Each row is where one point has got to under a steady rotation. How many ticks took it there?
The counts run from 0 to 152.
[ 84 116 145 151 119 123 138 106 154 109 128 156 105  95 124 139 119 147
 119 121 155 135  91 112 130 111  84 156 174 180 119 122 101 118 154 123
 132 134 165  95 178 178 166 156 148 152 159 125 101 161 116 112 192 141
 110 152 139 131 125 182  79 144 155 108  94 155] => 11
[ 95  72 139 135 111 107 147 124 149 136 126 147 182 124  91 120 173 101
 131 128 139 151 102 140 119 123 156 164 217 153 113 154 120 113 146  91
  96 156 129 119 154 125 173 152 139 173 157  74 113 130 133 132 176 159
 119 173 107 111 107 152 107 134 145  78 121 123] => 149
[109  97 136 156 128  71 142 114 169 109 167 168 108  71  94 120 146 136
 114 123 152 165 123 143 108 139 113 153 153 151 111 116 116 122 115 108
 148 143 113  78 151 159 168 138 157 185 152  94  95 129 140 128 182 181
 126 150 129 118 137 166 112 118 166 114 132 119] => 123
[ 75 132 160 106 134  83 145 162 153  91 170 166  81 120 109 158 154 135
 120  88 140 129 126 115 118 127 131 128 162 108 149  97 108  96 142 146
 100 123 178  71 146 131 169 141 145 184 184 143  91 159 128 116 164 149
 148 137 125 129 135 160 114 131 150 104 133 144] => 100
[ 96 126 184 105 130 108 143 125 169 101 120 118 139  73  93 126 159 110
 104 110 107 158 108 127 147 117 130 132 185 153 102 135 108  92 161  94
 102 172 132 118 164 128 186 110 130 179 162 106  94 124 134 129 162 143
 135 138 120 157 130 168  99 127 165 104 129 140] => 38
[ 82 124 197  99 128  98 145 119 134 110 148 106  93 123 130 125 167 134
 132  88 114 122 109 149 111 124 134 193 171 147 168 114 121  99 156 112
 104 180 165 121 170 147 170 129 144 158 160 129 118 157 134 110 174 137
 123 127 131 144 116 164  84 150 163  93 115 150] => 1
[ 93  99 129 104 164 123  99 119 130 107 161 125 100 109 142 186 137 119
 152  85 150 152 116 134 121 108 125 119 196 122 100 117  92 127 141 108
  87 176 138  83 156 124 191 120 151 153 147 106 133 176 111 141 181 142
 124 136  95 156 113 151 117 141 165  83 136 127] => 64
[101 122 150 115 118 114 145 135 165 101 146 131 118 115  80 108 178 121
 159 121 155 142 111 114 126 151 116 144 181 139 146 132 145 100 133 101
 113 142 133  75 154 138 160 131 174 188 190 111  70 154 135 111 163 171
 133 115 129 139 115 149 107 125 191  96 111 106] => 107
[118 100 149 129 146 104 113 124 149 100 159 160 104 104 138 200 139  99
 118 112 132 172 128 154 142 107 141 122 194 118 104 126  86 131 128 115
 111 174 120  74 148 106 182 120 141 141 165  84 118 154 120 147 179 141
 130 154 111 127 125 157 123 137 159  78 121  98] => 60
[ 95 117 175 123 166  74 137 146 167  92 143 151  77  85 142 157 147 152
 123 126 132 158 115 130 135 102 103 136 168 137 108 117  88  98 153 128
 110 160 174  83 144 144 171 122 145 146 153 125  96 122 117 129 188 152
 147 112 135 145 138 162 100 133 137  93 110 136] => 22
[ 97 114 172 147 161  84 136 108 169  92 162 148 119  62 124 114 123 134
  97 115 145 153 116 132 107 130  93 149 153 165 112 111 100 115 145 110
 139 159 137  97 168 166 197 106 129 176 155 129  96 158 146 117 182 138
 109 129 111 133 157 173 102 135 178 128 126 152] => 121
[121 123 144 132 147 119 137 141 170 103 109 149 149  78  75 108 165  88
 124 146 136 175 118 105 146 132 132 126 190 167 116 142 114 107 163 105
 114 141 130 106 147 135 178 132 130 174 194  96  81 143 136 121 176 141
 137 152 122 137 113 156 111 134 144  91 123 115] => 34
[ 89 115 138 143 132  95 131  99 158 120 161 174 140  83 135 143 113 135
  93 109 168 154 117 113 129 141 112 123 157 177 105 111 102 124 129  90
 125 144 117  98 168 156 168 129 146 178 167 131  76 133 131 104 215 155
  78 134 127 138 148 171 104 151 153 112 112 141] => 125
[107  89 118 104 129 117  91 126 132 108 168 133 129 116 135 166 167 107
 159  77 158 149 112 139  94 136 138 138 198 127 116 121 122 143 123 109
  90 185 127  98 142 117 190 130 151 165 155 120 118 154 122 140 174 164
 119 130 113 161 111 154 125 140 177  68 127 111] => 65
[103 136 132 108 109  97 151 140 160 116 160 170  95 105 114 143 161 111
 136 101 163 134 128 106 128 148 127 123 171 141 151 126 147 114 134 132
 100 133 137  71 158 155 167 155 159 173 213 136  54 152 140 129 169 165
 117 110 138 155 134 164 127 132 168  96 132 134] => 103
[ 82 134 188 119 135 127 142 133 134  92 150 148  79 127 124 146 167 107
 124 109 134 143 120 121 130 124 113 162 153 143 152 110  96 120 175 129
 142 141 187  92 144 124 176 116 143 157 177 142  92 151 144 106 185 132
 130 127 129 135 108 164  99 154 142  89  86 128] => 95
[111 106 140 136  99 114 168 115 159 140 124 183 103  95 100 137 138 122
 109 152 164 143  94 123 131 125 102 158 174 154 122 147 103 128 139 111
 147 141 153  89 171 160 138 157 148 149 168 114  85 117 133 134 194 181
 138 128 157 108 127 161  91 139 140  84  91 133] => 14
[ 95 116 157 121 125 120 150 103 145 111 162 166 135 120 139 180 132  77
  95  99 133 171 119 141 132 123 153 133 163 143  97 113  73 141 159 112
  98 168 131 122 153  90 182 120 112 163 159 117  89 116 141 139 197 125
  98 159 106 136 121 165 121 150 151  78 104 131] => 57
[ 80 124 189 106 131 115 163 111 156  97 122 125 134 117 105  98 135 120
 142 110 149 154  99 117 149 123 116 135 162 158 132 111 126 101 150  92
 109 123 158 104 169 145 164 126 156 176 182 128  84 141 154 100 188 141
 103 112 136 153 118 158  93 129 167 113 101 147] => 110
[ 89 119 166 118 141 143 127 127 126  98 143 117 105 123  85 137 130  86
 132 109 121 155 111 152 123 102 140 183 199 149 119 136 106 121 147 109
 124 156 150 109 158 144 182 141 140 141 167  98 139 172 130 131 168 128
 136 189 117 136  91 158  97 151 155  63 120 139] => 75
[112 142 199 111 145  86 158 107 151  91 141 147 126  99 113 113 128 101
 123 110 124 149 144 133 136 148 141 176 158 167 134 124 129 104 144  90
 124 139 147 121 151 161 169 123 144 167 193 133  84 122 156 109 186 153
 104 109 136 149 123 158 109 135 151  96 127 150] => 114
[ 81  93 138 128 129  91 136 126 169 119 154 167 118  79 100 138 140 135
 113 113 142 151 114 119 130 142  94 136 169 143  81 113 101 116 140  77
 132 143 124  85 161 148 157 139 164 169 123  83 103 141 123 111 193 179
 125 140 132 116 132 150  94 117 167 118 110 112] => 127
[ 80 112 157 143  94 129 138 110 124  98 145 137 105 141 148 142 142 127
 117  84 154 127  97 144 126  96 121 162 178 140 137 129 115 127 123 140
 110 145 155  97 168 150 182 115 173 179 158 148 117 158 132 122 172 165
  87 154 142 131 130 195 122 137 172 105  97 157] => 84
[106  89 156 137 132  94 138 129 172 100 150 138 125  58 107 115 144 137
 127 116 133 179 123 159 115 107 127 166 176 150  86 134 107 122 114 118
 126 165 131 110 139 142 185  99 156 171 145  97 130 108 140 148 182 167
 160 138 133 140 126 155 127 120 178 106 143 129] => 44
[ 92 128 152 113 101 128 147 123 138 101 161 171  90 135 125 153 164 104
 142 122 150 132 133 117 115 129 129 184 158 137 140 130 135 141 155 120
 159 143 173  99 138 129 154 148 155 152 160 131  91 144 147 121 203 177
 144 112 148 137 103 157 115 156 154  70  80 113] => 92
[121  95 158 106 170  76 165 102 166 137 153 169 115 103 146 173 132 124
 134 126 130 178 132 154 119 130 160 145 164 136 124 103  73 103 133  90
  84 152 142 104 144 116 157 132 134 157 153 109  97 111 141 141 217 138
 130 117 112 142 121 142 100 139 131  83 121 124] => 135
[131 145 169 133 144 102 147 130 151  89 160 177  74 113 124 164 122 104
 112 123 144 152 132 132 138 123 128 146 153 146 152 113 106 124 142 135
 129 128 168  81 154 144 165 146 136 155 206 136  76 152 145 139 182 135
 133 136 138 133 126 160 123 149 136  84 110 142] => 98
[119 102 136 108 160  86 116 116 153 127 147 174 131 104 144 155 130 117
 140  98 144 160 144 148 102 140 146 135 175 153 122 117 105 115 134 107
  73 172 119 116 143 151 190 141 106 158 173 107  95 133 119 123 198 146
 106 130  97 146 127 139  99 152 138  86 150 149] => 140
[ 84 131 159 108 130 130 138 125 154  96 150 120  98  94  93 118 159 122
 146 111 173 145  99  97 135 143  92 123 177 148 132 125 120 106 138 101
 111 133 149  76 171 154 176 134 162 179 183 125  81 182 130 115 160 141
 131 108 123 156 133 151 108 122 180 114 102 122] => 106
[ 93 123 159 116 124 138 132 126 127 102 163 128 100 121 118 165 157 105
 137 118 147 138 113 113 131 121 100 176 165 146 123 125 138 139 162 110
 169 145 183  92 159 133 163 133 168 147 160 119 102 154 146 108 202 162
 133 120 139 143 106 161 100 153 160  66  75 110] => 91
[ 69 101 158 102 146 101 166 105 170 128 149 162 122  92 119 157 126 137
 123 106 129 163 114 137 135 135 115 139 149 137 108 101  69 114 152  80
  99 151 143 114 165 122 131 123 150 156 113 108 102 114 132 116 218 149
 136 111 123 137 126 150  77 120 148 105 107 116] => 131
[ 95 105 170 114 127 125 162 110 149 135  98 138 159 119 137 147 115 120
 124 121 125 154 105 151 139  93 150 152 200 184 110 145 102 106 134  99
  80 157 134 128 163 130 162 127 132 160 171 107 110 112 126 139 191 138
 106 168 115 136 111 173 104 148 135  82 102 153] => 151
[ 69  84 138 140 123  92 137  99 166  99 163 161 142  85 139 110 127 134
 120  86 146 163 131 140  92 111 139 150 173 152  76 122 104 118 131  98
 113 139 139 141 125 151 172 113 155 189 133 132 120 108 139 120 209 158
 106 140 117 158 134 161 137 127 160 109 130 158] => 47
[106 104 139 145  93  89 141 126 147 121 145 176 111 116 105 124 140 147
 110 121 157 130 119 134  90 128 130 180 184 169 148 135 141 128 128 122
 146 145 159  95 164 175 165 165 155 170 175 126  93 133 131 110 179 190
 105 157 142 120 139 173 104 143 152 101 129 147] => 9
[ 99 110 159 137 123  91 154 114 151 122 153 141 107 133 128 112 142 142
 124  89 148 133 104 159  89 117 135 189 163 151 158 111 127 116 125 136
 111 155 156 106 161 161 180 138 125 173 177 151 108 143 133 120 177 152
  98 134 136 138 136 171  94 158 164 111 128 174] => 5
[ 81 113 136 124  93 136 145 102 132 108 150 165 111 142 145 154 142 118
 135  97 169 130 116 139 133 120 125 173 169 152 130 127 140 136 130 112
 132 133 172  98 148 148 148 148 183 171 162 149 105 123 133 114 205 180
 102 132 153 147 122 175 138 144 152  85  85 141] => 88
[ 88 107 177 132 113 125 133 121 128  96 163 119  89 124 114 140 162 103
  98  89 131 122 109 149 131 106 135 181 192 136 130 129 120 134 147 147
 120 181 149  99 164 138 205 121 136 145 163 122 125 163 133 136 139 138
 121 172 139 129 118 181 106 154 186  92 117 142] => 80
[104  99 150 143  95 124 137 132 122 106 173 141  96 121 105 141 157 112
 106  99 140 134 108 172 102 111 138 180 189 125 133 134 129 132 124 152
 143 164 143  94 157 143 177 134 150 164 176 118 126 150 131 144 146 162
 149 166 133 125 122 190 122 145 188  85 125 127] => 81
[112 128 164 120 113 146 128 128 125 101 146 139 116 126  91 142 141  69
 113 102 126 141 127 155 125 119 156 188 194 156 124 138 124 133 155 127
 127 156 138 123 151 131 195 149 140 152 181  97 121 165 138 135 155 137
 131 173 122 136  98 168  95 163 154  51 123 130] => 76
